runs of hidden systems
Gulav, seq 1 (11 x 20)
[[-38  25 -22  -5  -8 -19  -2  -5  16 -27   0   7   3 -10  -1  19 -15   2
   10   9]
 [  2  13 -13  10 -13  -4  -4 -47 -18 -12  39   4  -9   2 -16  -9  -3   2
    6   6]
 [ -1 -13  13  49 -27  13 -30 -14  -3  10   3 -11  -8   5  -3  -4 -12 -15
  -13   6]
 [-18  15  46  -1 -28   5   7  16  -5   7 -14   0 -27   9 -16   3  -5   2
   -5  -3]
 [ 31   4  23 -14   5 -11   7  -2  26  -3   5  13 -21  15 -15 -26  10  10
  -10 -21]
 [  2   2  -9  13   9  -4 -10  17  60  -2  -1 -24  12  -4  -2  -6  11   3
   -9  -7]
 [-37  14 -13 -18   8  24  10   7  11 -26  16 -23   4  -4  -9   1   7  23
   11 -12]
 [  5 -23 -20   5   1  29   8 -23  -7 -18  25  10 -12 -12   8 -15 -11  29
  -12  -1]
 [ -2 -15 -11  32 -18  12  15   0  -3  27 -16 -13  -1 -25  -4  -3 -27  12
  -13  12]
 [ -8   3   0  -6  -3  -4  22   4 -19   5 -32   3  -8  15 -31  -6 -34  -1
    7 -23]
 [ 24   0 -15   3   9 -27  -7  -1  23 -10  -5  36 -20  22 -15   5 -22  -1
   -4  -2]]
dap, seq 2 (11 x 20)
[[  9 -15 -16 -27  -4  24  -6 -24 -24 -17  14 -15  15 -18   8   6  10  25
    3   5]
 [ 11 -15   0  30   2  33  31 -10 -27   2   1  -6  -5 -23   9  13  -3  -7
  -11   3]
 [ -4  -5   5   4   3   5  33  24 -32  22 -18   6 -10  26 -18   5 -17  -2
   -3   0]
 [ 29  -7  -5 -28   9 -22  -3  17   6  -1 -29  28 -13  13  -8  16 -14   9
    3   0]
 [ 12  24 -20   5  29 -24   0   6  30  -7   0  14  -3 -15  14  25   8 -17
   15   4]
 [-27  20 -13  -1  31 -11 -20   0 -12   6  26   2  12  11  14 -11  12 -20
   27  -3]
 [-19 -14  11 -13 -13   8 -41  -6 -28   4   9  10   4  -9  33 -12   3  10
    2  12]
 [ -2   8  37   6 -33   0  15 -13 -13   4 -10  -3   1 -37  19   2   8  -9
  -12  13]
 [  8  -6  27   5 -12 -13  29  -5  -7   5 -11  -5  18  23 -14 -10   9 -30
  -21 -10]
 [  9 -22  -2 -10  -9  -7 -14  20  22 -11 -14 -10  19  39 -16  20   5   0
  -21   5]
 [ 17  15 -11 -21  12  13  -2   6  21 -19   9 -25   2  -8 -10  34  26  16
   12   5]]
sile, seq 3 (11 x 20)
[[ 12 -16   3  25  13  32  31  -3   6  -5  14 -20  11 -11  11  -6  20  -9
  -20  -8]
 [-18 -24   2  -7  -5  30  21  31  -8   7 -12 -18   0  19 -13  -8  -8  28
  -14  -6]
 [ 29 -12 -14 -31  -5  -2  13  -2   0  -3 -23  10 -11 -17  -9   4 -18  35
    0  -1]
 [ 20   8 -30  18  28 -12  38   1   4   7  -6   8   4 -19  -2  20  -9 -14
    4   4]
 [-25   4 -29   2  26  -6   0  20 -16  14   0   0   5  33 -15   3 -17  -7
   18  -4]
 [ -5   2 -18 -19   0 -12 -42  -7 -20  -7  -3  29 -12  -3  13   7 -19  13
   20  10]
 [ -2  27  12  16  -3 -16  -2 -20 -19   5  11  18  -8 -30  22  14   7 -25
   13  18]
 [-19  10  28  15  -4 -12 -10  -2 -20  13   5  -1  10  29  -1 -18   7 -37
   -1  -8]
 [ -9 -14  26 -12 -30 -10 -44   5  18 -13 -13   6   5  16   6  -6   2   0
  -17   0]
 [ 17  18  22 -10 -17  -4   0 -11  27 -16  11 -17   7 -24   4  13  34   2
   -8  11]
 [ 13 -10   8  11  16  22  14  -3   7  -1  22 -28  16  20  -7 -13  32 -12
  -13 -15]]
sile, seq 4 (11 x 20)
[[-19  30   1  17  17   8  -2  -3  -9   1  19 -20  -6  19 -22   6   8 -24
   25 -13]
 [ -4 -16   7   1  -5   9 -40  -4  -2 -12  16  24 -24  27   6 -20 -10  10
   -5  -8]
 [  0  19  24  12 -21  -2  -8  -1  18  14   0   2 -20 -43  19   0   4  12
   -2  18]
 [  0  19  22   4   5  -4  26 -15   3   6   2 -17   4  -4 -13 -31  12 -19
    3 -32]
 [-12 -33  -9  11  -8  -3  -7   5  32 -15  -1   5  11  26  -2 -24 -13   5
  -31 -11]
 [-12  11 -13  -8 -23   4  -1  -2  24  -5   4 -28   5 -26 -14  16   3  35
    0  19]
 [ 27   8 -12   7  16  23  23 -35 -17 -15  19 -15  -7  -7 -18  -3   4  -3
    9 -23]
 [ -8 -27  -8  38   6  23   6  18   2   6   5  14 -22  21   0  -2 -24   2
  -17  -1]
 [ -6  21   7 -16 -14  -5  -6  17  -1  24 -19  -2 -26 -12 -19   4 -21  32
   17   6]
 [ 29  17  -8  -3  20 -24  11 -27   8  -5  -3  22  -9 -16  -3 -15 -10 -16
   12 -22]
 [-33   3 -19  37  13 -14   0  14  23   8  14   5  10  14   9  -6  -7 -21
   -7   8]]
duto, seq 5 (11 x 20)
[[-32  16  -1  11 -23  17  -8 -10   4   2  31 -32  -5   2 -17  -8   7  19
    2   9]
 [ 16 -11  21   5 -17  36  -3 -26 -15 -14   1 -12 -16 -12  -8 -18  -3   8
   -7 -24]
 [ -1 -15  16  36 -13  17  23  17  25   0 -16  -2 -18  -1  -7  -2 -17  -2
  -28  -7]
 [  2  14  -6 -12  -8  -9  25  10  11  12 -15 -15  -6  16 -47  -6 -15  21
    3 -10]
 [ 29  -5 -27  -6  19   1 -11 -13  28 -22  -4   7 -14  -1 -18  -5 -16  11
    7 -28]
 [-14  20 -31  36  23  11   5   4  24  -5  22  -2 -18 -14  -1  12  -9   0
    9   4]
 [-18  16 -11   6   6  16   0 -17 -37  14  19  -4 -19   0 -14 -20 -19  11
   24 -10]
 [ -3 -11  11  18 -15   6 -22 -14  -8  -8 -11  27 -28 -16  13 -17 -33   4
   -5 -12]
 [-16  28  17  26 -28 -22  18  -4  13   6 -12   6 -17 -13 -12   7 -18 -11
   -4   8]
 [ 12  15   3   0 -11 -25 -10 -26   1  -5   1  -4   0  31 -36 -14  -8 -16
    4 -19]
 [  1  -4  -8  19 -11   5 -44  -6  41 -26  14  -5  -8  13  -9   4  -2   0
   -9  -1]]
Dolas, seq 6 (11 x 20)
[[ 12  13   1  -8  -9   6  56 -14   1 -18   5  -8  -4 -12 -20  12   7   9
   -9  -1]
 [ 26 -20 -29  19  18   0  17 -15 -16  17  19   7   4  26 -16 -14  -8  -3
   -9  -3]
 [ -3 -16 -26  12   3  16 -16  20  -8   7 -23  -4  -6   3  -6  34 -25   8
    4  11]
 [  7  35   6 -19  10   2   9  -2 -17  -4   2  16 -35 -17  -8  22  -4  12
   30   0]
 [  7   9  -9  14  23 -25 -13  -8  -8  29  14  29  -7  -7  20 -25  -5 -13
   15   4]
 [-47   2  -4   3  -6 -10 -26  23   4  11 -23  -7  19  -3  11   3 -16  -8
    7   6]
 [-22  24  23 -31 -23 -12  -7 -19  -4 -34   5   6  -1  -1  -2  -1   5   3
    6  -8]
 [ 16  -4  12  24 -18 -20  -6 -30  12   3  24   3  12   1   8 -18  15 -19
  -23  13]
 [-13 -13  15  22 -16  17  -7  17   7  10 -12 -41  18  23 -15   6   6 -13
  -15  -1]
 [ 21  -5  21 -21  -5  23  -4   1   9 -34  -2   0 -23  19 -17  10   6  13
   -8 -22]
 [ 45  -7  -4  13  15   1  12   0  30  13  13   5 -11 -17   7  -5  13  14
  -14   7]]
Gulav, seq 7 (11 x 20)
[[-24  24 -13  -2   3  -1   8  16   7  31   5 -23  -3   1 -27  -9  -9  23
   19   2]
 [ -1 -10  -8 -10   7  13 -26 -16   2 -28  -6  14 -17   2  -3 -20 -24  13
    9 -34]
 [-11   8 -10  34 -11 -11  12  -4  30  -4   6  16 -16 -27  12   6 -18   6
  -13  19]
 [-17  22  -6  -1 -13  -9   6 -16 -13  23   9 -22   4   5 -34 -26 -11  10
   14  -6]
 [ -1 -19   6  11 -10   6 -30 -14  11 -31 -10  13 -12  20  -7 -11 -25  -7
  -13 -26]
 [ -7  22  10  17 -26 -11  17   7  30  -1   9   4 -24 -10 -11  19  -2  11
  -12  26]
 [  9  18   6  -2   1   6  -1 -19   0  11  16 -25  -7  12 -36 -29   6   7
   13 -22]
 [-11 -21   4  23   2  22 -25  14  34 -25  -5   4 -14   9   8  -7 -11   0
  -16 -19]
 [-19  24   3  -9 -16   2  28  13  17   3  10  -3 -21 -20  -7   3   1  36
   -1  16]
 [ 18  -4 -11  -3   7  10   6 -29   1  -1   8 -13  -2  -6 -21 -40 -10  15
    5 -33]
 [-24 -20 -17  36  -6   7  -4  12  32 -13 -14   0   0   1   4   3 -28  -4
  -21  -2]]
Diz, seq 8 (11 x 20)
[[-17   5 -38 -17  11 -19   8 -10 -18  20   7 -11  27   9 -16 -16 -12  10
   14   4]
 [-10  -8 -14   9 -10  -5 -27 -29 -14 -29 -13  17   4  -9   9  11 -28 -19
    5  -8]
 [-10  28  14  20 -17 -17  11  -7  -9   1  23  19 -23   2  -2  21   3 -10
   -2  30]
 [ 21   8  10  -2  -4 -11 -20 -12 -27  37   6 -10  -4  22 -23 -17   3  -5
   14  -2]
 [  4  -3  26  12  -8   7 -47  12  23 -10 -26  -1 -12   2   5   5  -5 -15
   -1 -19]
 [ -7  30  23 -10   1  -2   9  18  33  -8  22  -6 -15  -1  -1   5  31  12
    1   5]
 [ 14 -13  -8  -5  16   8  -1 -12  10  12  19 -25  23   1  -2 -42  18   8
   -4 -19]
 [-29 -24  -2  20 -11  31  -3   9  14 -20 -13 -16  12 -16  15  -1 -13   4
  -18  -9]
 [-11   8   3 -16 -17  11  49  -5 -11 -16  13   0 -11  -6 -12   7   2  29
  -12  11]
 [ 42 -23 -23   7   3  -7  20 -19 -10  18 -11   3   6   2 -17 -13 -18   4
  -11  -5]
 [-10   0 -19  22   7   4  -5  20   5   0 -31   1  -9   3 -10  34 -31  -9
    7  -1]]
Diz, seq 9 (11 x 20)
[[ -2  -3 -33 -10  16   0 -13   7   8   5  -4   9   0 -38  24   9 -11  25
   14  12]
 [-23  21  -7   0  20  -5  26 -10 -27   4   3  13   1 -30  21  -5  -6 -12
   20  -5]
 [-24  -8  -2   0  -4 -29   5  -6 -24   8   2  31   8  22  10 -25 -19 -10
   -8   3]
 [-12  10   1  -8 -36 -34 -27 -11  -4   6 -17   2  11   3  -7  13 -14  -3
   -1  24]
 [ 18  30  19   6  -9 -16  -5 -26  -3 -14   1  -7   0   5 -17  21  14 -34
   11  -4]
 [ 14  -5  11  26  10   3 -23   5  12   5  25  -2  -7  40 -10   0  18 -24
   -8  -1]
 [ -2  -5  14  -6  -9  28 -44  18   7   9  11 -26  -8   3   1   5  18  21
    4   7]
 [ 14   2  32 -11   3  29   7  -1   5  -8  -1 -11 -11 -34  18 -11  22   9
   -1 -19]
 [ -7 -19   9  10  10   9  42  24  20  11  -2  -3   7  -2  11 -30   6   6
  -25 -11]
 [-23 -19 -25 -25  -6   6  19  15   5  -2 -20 -20  27   3 -13  -6 -15  28
   -8  -1]
 [ 10  -4 -28  -9   0  -2  24 -25   0 -39  -9   7  11 -21  -1  22 -12   4
   -4  -4]]
Dolas, seq 10 (11 x 20)
[[ 11 -22 -23  43  13  24 -15 -11   5 -15  22  -1  -4   6   8   9  -3 -14
  -11  -1]
 [-19   3   9   8  -7  32   7  33  -6  13   3 -10 -28  -1  -4  17  -4  28
    0  16]
 [ 25   4  17 -22   5   6  -3 -10 -21  13  -9  15 -25 -17  -1 -28 -10  18
   15 -22]
 [  2  -4 -12  21  13 -26  10   9  26  13 -24  21   5 -20  18 -10 -20 -18
   -7  -5]
 [-40  22 -18 -20  -1 -23  14  11  10  -2  -4 -13  18  16 -22   1  -6   8
   10   2]
 [  3   0 -20 -10  -9  -4 -29 -44 -11 -29  23   4   7   5  -4  -3  -1   4
    6  -4]
 [ -7   1   5  47 -19  12   0 -10  -1   2  17  -9  -5 -17  12  19   3 -16
  -13  27]
 [-12   5  35   5 -13  20   1  14 -24  20  -1 -11 -21  27 -22 -10   0   1
    3 -11]
 [ 36 -17  18  -8  -4  -7 -29   1  14  -4 -24  24 -21   3   1 -12 -13   4
   -9 -17]
 [  5  20  -5   7   7 -18  14  18  49  12 -15 -13   5 -24  -3   8   7  -2
   -1   2]
 [-17  10 -20 -15  29   4   5  -4   6 -10  22 -16  15  19 -16 -23   9   2
   15 -26]]
dap, seq 11 (11 x 20)
[[-31  -5 -27  15  28  -1  -2   4 -15   1  -4   8  15   6  15  -4 -19 -25
   12 -14]
 [-32  -1  -4 -24 -16  -8 -14   2 -28  -9   8  25  -5   5  14  11 -12  19
    6  24]
 [ 29  14  14   0 -18 -18   1 -32 -23   7   0  15  -6 -27   8  14   3 -11
    4  17]
 [ -1   4  23  37   1  -6  -2   0  -7   5 -12   0   4  18   0   8   1 -52
   -5  -8]
 [-15   1  25 -20 -14  -8 -23  29   6  -3   0   4  -4  41  -8   8  14   3
   -5  10]
 [ 36   6  14 -26  -3  -3 -21  -5  24  -3   5 -10   4 -16   4   6  32  13
    3   6]
 [  1  -1   5  25  25  23   6   2  17   1   7 -28  17 -17  14 -11  23 -24
   -1 -19]
 [-37 -22   2 -14   4  22   9  24 -13   6   6 -17  14  20   5 -24   5  17
  -10  -6]
 [ 18 -22  -6 -33 -15   7  13  -6  -8   1 -15   0   9 -25   3   0  -6  37
  -11  11]
 [ 16   0 -17  20  11   1  45 -11  -1  -9 -16  -4  10 -23  -4  18 -10 -20
   -5  -7]
 [-19  -6 -26   4  20  -2  17  15 -19   1   3   8   5  43 -16  12 -16 -13
    3  -1]]
duto, seq 12 (11 x 20)
[[ -8   0  30   6  -5 -13  -9  -5   4 -14 -12   6  20  -7  29   1  17 -43
   -8  -8]
 [-26   1  19  -9 -20 -16   9  10   7  -2  17  -8  26  28   1  -4  25  -5
  -19  19]
 [ 22 -21   5 -29 -20   5 -18 -14  -3  -4   1 -26  30   5  -4   0  24  14
  -12   7]
 [ 14 -19   8   5   9  28  13  14  10 -21 -10 -18  14  -8  14  28  23 -10
  -15  -1]
 [ -3 -10   0 -12  21  17  38  36 -12  15   6 -10   3  23  -5   4  17  13
   -7   6]
 [ 22 -26 -17 -33  18   6  -6  17  -8  18 -20   5   7  -6  11 -13  -5  29
    4  -5]
 [  0   3 -18  -7  25  -7  19  16   9  -3 -23  12   9 -37  27  19  -5  -3
    8   0]
 [-15  12 -23 -10  28 -23  33  -1 -25  11  11  20  15   8   5  -4  -1 -11
   11   8]
 [ -6 -20 -27 -10  -1 -18 -31 -13 -24   6   2  22  20   4  21  -4 -14   1
    7  18]
 [-10  13   7   0 -17  -8 -13  -9 -20 -12  -5  13   4 -23  24  40   4 -16
    8  29]
 [  8   8  31   1  -2 -15   6  -8 -33   9  12  13   3  24   2   8  22 -30
    1  12]]

runs to name
seq 13 (2 x 20)
[[ -8 -21   1  32   0   5  13  10  12 -12  -6  13  -9  36 -15  -8 -22 -15
  -24 -16]
 [ -1   8 -17 -20 -18  -3 -13  11  12   2   5  -9 -14  12 -26  19  -8  42
    3  22]]
 : Diz
seq 14 (2 x 20)
[[-20  22   6 -27   8 -18  38  23   5  14 -15   6  -2 -21   2  -7  -2  19
   10   2]
 [  0  -4 -25 -17  16 -32  12 -14   4  -4 -12   8  31   3  -1 -25 -13  -9
    2 -22]]
 : Diz
seq 15 (2 x 20)
[[-27  -1 -20  17   4  -8 -31  18  33  -8   5  13 -10  17  -3  -6 -23   7
   -1  -2]
 [ -7  37  -2 -12 -13   0  -5 -21  -3  -2  21  -8 -19 -27 -11   3   1  24
   24   8]]
 : duto
seq 16 (2 x 20)
[[-20   0  13  -6  -3 -13 -24  19  36  -7  19  20  -6  10  24 -18  14  11
  -11   9]
 [-10  -1  15 -17 -19   4 -13  -7  14   9  -2 -34  26 -26   8 -24  20  17
   -4   0]]
 : Dolas
seq 17 (2 x 20)
[[ -7 -11  -5   7  17  16 -13  33  24  26 -12 -37  23  -2   5  -5  14   3
    1  -4]
 [-25  -1  -4 -42  16  19  13  15 -10 -31 -10   6   0  -7  11   8   0  21
   11 -17]]
 : Gulav
seq 18 (2 x 20)
[[ -8  19  -3  31   0   2   9 -33  18  -9  27  -7  -6 -32   5 -23   1  -5
    1  -9]
 [-38 -12   1  33 -12  14   5   5   1  10  13 -11   0  17  -8 -30 -17   4
  -16  -4]]
 : Dolas
seq 19 (2 x 20)
[[ 17 -13 -27   3  -4 -23  18   1  28   1 -11 -14  32  16 -20   9  -2  -7
  -19   6]
 [  8   5 -29  -3  11  16   3  -8  -1 -21  14 -27  10  18 -29  32   7   2
    9  -2]]
 : Dolas
seq 20 (2 x 20)
[[-19  -2   1  33 -12  27 -20  14   6 -12 -11 -12 -16 -12   6  35 -14  -6
    0   7]
 [  0  27  33 -15  -4   8  11   3 -10   5  15   9 -41   0 -13 -10   8  19
   12  -5]]
 : Dolas
seq 21 (2 x 20)
[[ 10  20  36  -4  -8  -2  11 -16 -31  -5  16  24 -28   4  -1   4  10 -11
    5   5]
 [ 24  -7  26  18   1 -12 -16   5  13  32   7  -1   1  11   8 -26  19 -17
  -15  -1]]
 : Gulav
seq 22 (2 x 20)
[[ 17  -6   8  20   7  19 -18 -18  28 -19  14   4 -18 -25  17 -22   3   5
   -6 -20]
 [-35  13   6  35  -6  13  26   7  11  15   8 -25  -1 -14  -7 -14  -5  -3
   -6  -2]]
 : duto
seq 23 (2 x 20)
[[ 38 -18 -24 -22  28   9   8  -1  -9  -6   7  -3  15   9   1  15  21   3
    3   0]
 [ -3 -20 -15   6  27  26   4  32 -18  14  -1   1   5  -3  23  23   4   2
    3  12]]
 : sile
seq 24 (2 x 20)
[[  0  13   3 -10   9  15 -35  -3 -22  -1  18 -10   2 -17  25  21  27  -3
   24  13]
 [ -3  -6  35   0   6  21   6   0 -36  -2  12  13  -6  -2  30  -9  20 -17
    0  -9]]
 : sile
seq 25 (2 x 20)
[[-10  18   9 -14  -3  -6  29 -18  11 -12 -11 -11  10 -35  -2 -25  -3   3
    4 -26]
 [-18 -11 -18  22  -3 -14  31  -7  21 -13   6   4  15  19 -14 -22 -15 -11
  -24 -10]]
 : Diz
seq 26 (2 x 20)
[[ -7   2  10   3 -10 -11 -20 -17  -6  -9  30  30 -26  28  -5 -24  -8   6
   -4   0]
 [  4  -3   7  22 -31  -7 -34  -2  19  24 -16 -16   4 -21   5  -1  -8   7
   -8  17]]
 : Dolas
seq 27 (2 x 20)
[[-29  17  -7 -13  -7 -20 -22 -17  10  -3  14   8   1  -9   6 -35 -10  13
   14  -9]
 [-20   2   0  15 -31 -11 -14 -37  16 -25   9   3   9 -16   8 -18 -11  -5
  -14  -1]]
 : Gulav
seq 28 (2 x 20)
[[-32 -12  -9 -15 -18   0 -21   8  10  10   8  -5   6  -1   6 -27 -10  39
   -5  13]
 [ -1  15   8  -6 -22   0  15 -33  -1 -16 -14 -15   8 -46   0  -7  -6   4
    0 -10]]
 : Diz
seq 29 (2 x 20)
[[  7  11  11  24 -23 -10 -22  -2  33 -10  12   6 -23  22 -21  13  -1  -2
  -14  12]
 [ 15  27  13   9  -8  10 -23  -9  13  10  14 -34 -14  10 -33   4  16   2
   14  -7]]
 : duto
seq 30 (2 x 20)
[[ -7  18 -33  19  17   9   7 -16  -3  -4   5 -29  15 -16 -12  17  -3 -15
   20  -6]
 [-28 -10 -13  16   7  21  -9   1 -35  -8  19  16 -15  26   4   2 -17  -2
    7   2]]
 : Gulav
seq 31 (2 x 20)
[[ 21  29  22  -1   3 -19  -5  -5   7  -3  17   9  -8   4   3  23  31 -23
    8  14]
 [ 11  -7   9   8  17   4 -30  10  -2  26  16 -19  15  23   5 -15  29 -18
    4  -3]]
 : Diz
seq 32 (2 x 20)
[[-24  18 -27  -2  19 -23  -4  11  21  -3  31  11   2  28  -7   2   4   4
    9  14]
 [ -3   2 -20  -7  -3   1 -44 -33 -17  -1  20 -12  12 -13   8 -10   0   7
   20   4]]
 : Diz
seq 33 (2 x 20)
[[-44  -2 -10   2  17  17 -17  23  -5  -2   5 -15  13  30  -2   0  -1  -9
   11 -12]
 [ -4  -6   5 -31 -18   6 -18 -20  -6 -30  19  17  -7  -9  17  -2   7  29
   -3  10]]
 : Diz
